Rotation paths and how fast each direction turns (degrees a step):
Each turn is a multiple of 5 degrees from 10 to 175, or 0.
Each row of a path follows its step; steps can be skipped.

step 0: [  9  -5  18 -12   7 -22  -3   0 -21 -17  -8  -8  -8  10  10  -3  -8   3
 -23   3  -1 -17 -13   6   2  24   2 -15  33  30   2   3  20  54  16  25
  26  30   3  10 -23 -20  17   2  16  -3 -12  19 -10  38  -7  26  11  11
  25   7  13 -32  18 -49  12  28 -20  16 -22   8   1   4  -5 -10   0   8
  -4 -18  -2  -3]
step 1: [ -5  -2 -12  15 -11   2   4 -18 -11 -28  -1 -28  -1  -1  20  -9  -9   0
  -9 -19  -8   6 -14  -8 -36   5 -11  44 -11  15  15 -26   6 -11  38   0
  18 -15 -13  -9 -15  -1  28 -12   2  20 -12   2 -11  14  13  41  18  -6
  -9  -7  17  -6  29  -5  23  -4 -16  30 -31 -18 -10  31 -22   6  -3  32
  -6 -33 -20  16]
step 2: [ -1  21  48  24  23 -17  24  -6   6 -18  -8  13 -28  -2  24  32 -36  18
 -15 -27 -11   6 -11  -2  -1  -6 -12  27  -7  34  -3   4  26  -9  26 -18
  10  15  -1 -13  -3 -11   9  27  -7  18 -41   8 -29 -13  15  24  -9   7
 -15 -10   0   6  11  10   6  12  10 -14 -12  -5  32 -16  -4   5  -9  30
 -14  14 -11 -25]
step 6: [ 14  -6  -8   9  38  23  -3   1 -39 -28  -6  -3 -16  28   8   4 -26   7
  -6 -12  24  -6 -13 -14  -9  46  -5  -3  13  44  34 -37   9  15  15  -3
  19   3  20  13  13   2   4 -12 -35  22 -12 -11 -17 -16  14  -2  -9   7
  -8  -4  16   7   7  11  -5 -12 -20   0  -4  34 -11  13 -20  30 -15  -1
  33   4  -2  -8]
step 10: [ 15 -35 -13   6  -6   4  26   8   0 -29  12  -9 -27   6  16  31  18  16
  -4   0   8  -8 -25  16 -25  -5  -5  20   4  -2  12   8  14  16  14  18
  -5  21 -46  20 -25   6 -16  -1  -2  37 -19 -38 -28  -5   8  29   5 -11
 -23 -13   8 -10  11 -28   5  15  16  30 -11  24  17  26 -17 -10 -22 -19
   1  -8  -6  -9]
step 19: [ 15   5  21  21  12   6 -17  10 -39 -26  21   0  -3  -5  31 -14 -19  11
 -16 -20   2   1  -2 -18 -10  39  16 -22  12  17  14 -11  30  13  30 -10
 -14  38  -5  19 -11  -1   0  -7   6   2 -30  13  -4  16  -1  17  -9 -29
  -2  -7  -7   2  21 -39 -10  28 -14   8 -30  11  22  26 -24  -7 -12 -19
 -22 -23   5   3]
step 21: [ 18  -2  20   4  43 -24   5 -11  -5  11 -19   4  -7  16  17  22  -7  31
  -2 -11 -10  15 -29  17  17 -13 -12  33 -11 -11   2  18  30  26  34 -13
  11  13 -11  -2   0  -9  16   4 -10   4 -26 -13 -36   1 -21  12 -29  28
  -7  -2  25 -11   0  23  -9  33  19 -26 -22  -7   2   3   1  -5   7   1
 -32 -26 -24   9]
step 23: [-18  29  -3   6   4   5  -6  16   0 -29   7 -18 -14  16  28  10  17  -1
  -3   3 -10  19 -19  20 -32  12 -18  45   7  29  10 -13  20   7  -1   2
  21  -7 -25 -13 -17   1   9 -37 -23  23  13 -25  20 -17  15  -9 -16  -2
  12 -13   6  -8  31 -16  -1  38 -16  11 -14   2  32   3   1   2 -37  28
   5  -7 -11  28]
Directions:
[ -3  -3  -6   4 -13   3  -1  -3  -5  -3  -1  -1  -3  -5  -1  -3   2   0
   2   2   9  -2  -4  -3   0   1   2   3   3  -4   4   1  -8  -5   2  -7
  -2  -2   4   6   4   3   7   3  -2   4  -3   2  -4  -1  -2   1   0   5
  -6  -6  -4  -4   0  -4   2  -6   6  -4  -3   1  -2   3  -1  -4  -1  -4
   9  -6  -3   1]  155
[-5 -2  1  4 -5 -3  7 -2  5 -3 -2 12 -2 -1 -5 -5  0 -2  0 -1  2  6 -1 -2
  6  5  4 -2  2 -3 -5  0  5  2  2  0 -3  2  1  2 -1 -8 -6  1  7 -3 -3 -6
 -5 -2 -2  4 -7 -4 -5  3 -2  1  2 -5  1  0  9 -5 -4 -1  1  0 -9  0 -4  1
 -8  6  1 -2]  130
[-2  1  4  5  3 -1 -4  4  0 -4  6 -1  3 -7 -1 -6  3  4 -5 -3  4  2 -1  2
  6 -3  4 -3  7  3 -1  0 -5 -1 -8 -6 -5 -2 -7  4 -2  8 -3  0  1  0 -4  3
 10  0  9  1 -5 -4  0 -4 -1  0  6 -1  1 -2 -2 -3  3 -1  8 -1  7 -4 -2 -3
 -7  2  1  3]  70
[  6  -1   6   0  -1   0  -5   3  -6   0  -6  -3  -2   4   3  -7  -4   1
  -1   1   0   3  -3   2   3   9  -4   3  -1  -1   2   3  -5  -1   6  -8
  -5  -1   3   0  -5   0 -10  -8  -2  -4   1  -7  -2  -7  -7  -2   0   4
  -1   2  -2   5  -6   2  -1  -1  -4  -2   1  -5   6   4   4   7  -5  -6
  -3  -3   0   1]  25
[  3  -7  -5   0   2  -3   7   1  -3   3  -2  -3   5   4   0  -4   7  -2
  -6   2  -3  -2   0   3   3  -1  -5   7   1  -5   1   3  -1   2  -3   5
   1   0   1   4   5   0   2   4   2   1   8   2   0   1  -2   5  -1  -1
  -4   0  -1   2   2  -1  -2  -6  -5   2   7  -5   0  -6  -4  -3 -14   6
  -6 -10  -6   1]  110
[ 2  4 -2  6  5  6  0 -2 -1 -1  4  5  7  2  1 -1  3 -4  8  2 -2  6 -7  0
 -3 -1 -1  2  3 -9  0  0  5  4  0 -2 -4  4  5  0  1  3 -1 -7  1  5  2  3
 -2  0  5 -8 -3 -4  4 -2 -8  3 -4 -1 -8  9  7  0  1  0  0 -3  1 -4  4 -3
 -2 -9 -2  0]  10
[ -4   3   0   4   5   1   6  -8   3   2   2  -7   2  -4   7  -2  -6  -6
   5   0   0   3   3  -4  -1   3  -2   2   1   1   0  -3   0  -4   5   2
  -5   2   1   0  -3   3   1  10   0   2   0  -1   0  -8  -3  -5  -4  -1
   3   0   6   2  -4  -2  -2   0  -4   4   2   6   5   2  -1 -10 -11  -4
   3   6   4   1]  85

step 4: [ -4  21   8  12  -6 -12  38  -1 -10 -29  52 -12 -17 -26   8  30  14  24
   4 -17   4 -13  34  16  18   5  -8  -6 -18   1   2  12  22   0  17  -2
  -9 -15 -16 -16  42   7  18  11   6 -28  -9  -4 -16  24  -1  14  -3  10
  -8  12   0  12   2   2  -7 -16 -30  23  11   3   1 -15  -8   1 -20  18
   8   5  23 -40]
step 10: [ 10  15  17   7 -33  -1  10  23  33   4  17 -18   1  -1  22  23  22  23
 -29 -31 -12  14  17 -19  -2 -28   4   7  27 -11  -4   8 -13   4  -4   2
  -5  -4 -16 -25  17   8 -15   2   5 -36   1 -17   4 -26 -21  31 -14  33
 -28  20   4  12  22  20 -12  30 -11  28   5 -12   2 -10  -8  11  21  -9
  -9  12  -8 -18]
step 11: [ 16  20  -5  12  16  -6  11  34   1  -7  44  33  -2 -25 -20  21  20  22
  -5  -9   4 -13  30  -5 -29  -2 -17  -8   0  14   2   2  22   7   8  -3
   1 -17 -12 -13  -5 -13  -1  -1 -19 -45 -18 -16  -9  12  -2  23  -4   8
 -23 -17   9   4  -4 -10  14  -8 -20  52   0 -14   3  -8  22 -11  -1   9
   7   4  39 -32]
step 12: [ 16  21   0  -2 -10   0 -13   1  13   6  12  17  -8   5  46  -7  19  -3
 -23 -11 -23  -4  30  -7 -11  -7 -31   6   0  12  -1  31 -11  15   7 -19
 -29 -36   3 -32  10   4  32  -3  16 -22 -22 -15 -29   5   0   1  -8 -13
 -33  35   1  10  -2 -17 -13  11   0   8  11 -44  15  14 -19   6  -9   1
   1  24  18   4]
step 14: [  4   7 -31  -6 -24 -38  16  -8   4  20  13  -8 -44  24   4  33  36  18
  -3   4  23   3  31  10 -21   0  -4  25   7 -20  -7  19   1 -15  19 -32
  -7 -25 -25 -37   7   9  -3  -8   1   2 -28 -27 -10   3   8  -6  11  -4
 -27  14  -4   4 -12  -3  -5   9  15   5  -5 -12  25 -16 -10 -21   1   5
   4   9 -19 -22]
step 16: [ 17   0 -15   7 -25 -34 -20  -2   6  -3  11  -5 -29  -2   8  33 -16   5
 -10   1 -21  -4  27  -3   3 -12  -4  18   3 -24  10 -34  10  23  -7 -10
  -3  -2 -28 -23  24 -15  19   6 -26 -14 -30 -17   5 -35  20  -2  21 -15
 -30  20  11  -5   0   5  -5 -19 -25  28   5 -23 -12  18  11  -5  10  33
 -12   2  10 -32]
step 21: [ -1   7  -2  15 -49 -25   0   1   6  13  26 -16 -10 -11   4   2  29   2
  -6  10  -8   9  23 -24 -39 -15   4  18   6  19 -34  34 -16 -19   9  -8
  -6 -22 -22 -34 -16   5   6   6  14  -3 -38 -17   7 -21  -5   3  22 -14
 -41   3   0  10   0 -22  -1   8 -16  14   4   0 -15 -10 -12  -1  -1  21
  18  12 -13 -27]
step 22: [ 32  28   0   9 -15 -20   7  10  -1  -9  18  16   1 -13  -3  29  -7  17
 -40   9  12  22  17   0 -17 -13 -30  -7  -6 -19  11  31  35 -13  -1  -9
  10 -23   2  -5  29  28   6   7  26 -20  -8  -1 -32   8   6   7  28  23
 -25  -8   6  21  14 -18 -28  -8 -14   9  -9   5 -13  29  18  -4  11   8
 -12   8  -8 -29]
Directions:
[ 0 -2  4 -4  9  4  1 -3  4  5  4  5  5  3  2 -3  7 -1 -6  0  5 -1 -6 -1
 -6 -1  0 -2  2 -4  3  3  0 -2 -7 -2  0 -4  3  2 -1  1  1 -8 -7 -5 -4 -4
 -5 -8 -2 -3 -5  7 -4  4 -2 -3 -3 -4  3  1  8  0  4 -4 -5 -3  3 -4  5 -6
 -3  2  4 -5]  25
[ -2  -3  -3   2  -2  -2   2  -5  -3   0  -6   1   0   4   2   5   5   1
  -7   1  -1  -4   1   2   7   0   0 -10  -6   0  -1   7   3  -2   1   2
   0   7  -7   3   1   3  -1  -3  -2   1   6  -8   0   8   3  -9  -5   6
   3   4  -2  -8   0   3   1   5  -1   1   6   1   2  -6  -1   0  -3   4
   8   3  -5   0]  70
[ -7   3  -2  -5   1  -2   2  -2   4  -4   1  -3   4  -5  -4  -2   5   2
   4   1  -1  -4   2  -3  -4   2  -5   5  -4   7  -3   6   4  -1  -2   4
   0   1   2  -3   5   2   5   7   6   6  -3  -6   1   9  -2   1   0   0
  -9   1  -4  -9   0  -2  -3  -6   1  -3   1  -2  -3  -1   2   2   0 -13
   1   0  -1   1]  45
[ -7   0   0  -5  -3  -7   3  -2  -2   2  10   8   8  -3   6  -6   5  -2
  -2   3  -5   3  -3   0   3   4  -2   0   1   3   2  -2   4  -2   1  -9
  -1  -3  -4  -2  -2   5   1  -5   2  -5  -2   3  -1   5   2   1   5  -5
   3  -1  -7   1  -2   1  -3  -3   6  -6  -6   5  -1   1   0  -1   0   7
   2   0 -11  -4]  45
[ 8 -3 12  0 -5 -1 -1  2  5 -4 -2  3  4 -2  0  0 -2 -1 -7  0  4 -5 -4  0
 -1 -2 -2  2 -1 -6  2  4  7 -1  0  0 -2 -6  4  0 -5  1  0  5  6 -2  2  4
  8  3  1  2  0  9  3  2  4 -1  3  8  3 -5  6  2 -3  0  3  5 -9  1  2 -3
  5  1 -5  5]  155
[  2   4   1   5   2   0   7   5   6  -8   2   8  -6   1   2   2   0   0
   1  -8   1  -2  -2 -12  -1   4  -1  -4   1  -1   0  -5  -5   1  -4   2
  -3   6  -3  -2   0  -5  -1  -7   4  -7   3  -2   0  -3   0  -8   4  -6
   3   2  -1  -4   1   4   5  -3  -2   1  -5   0  -3  -2   0   6  -3  -7
  -2  -2  -5   4]  45
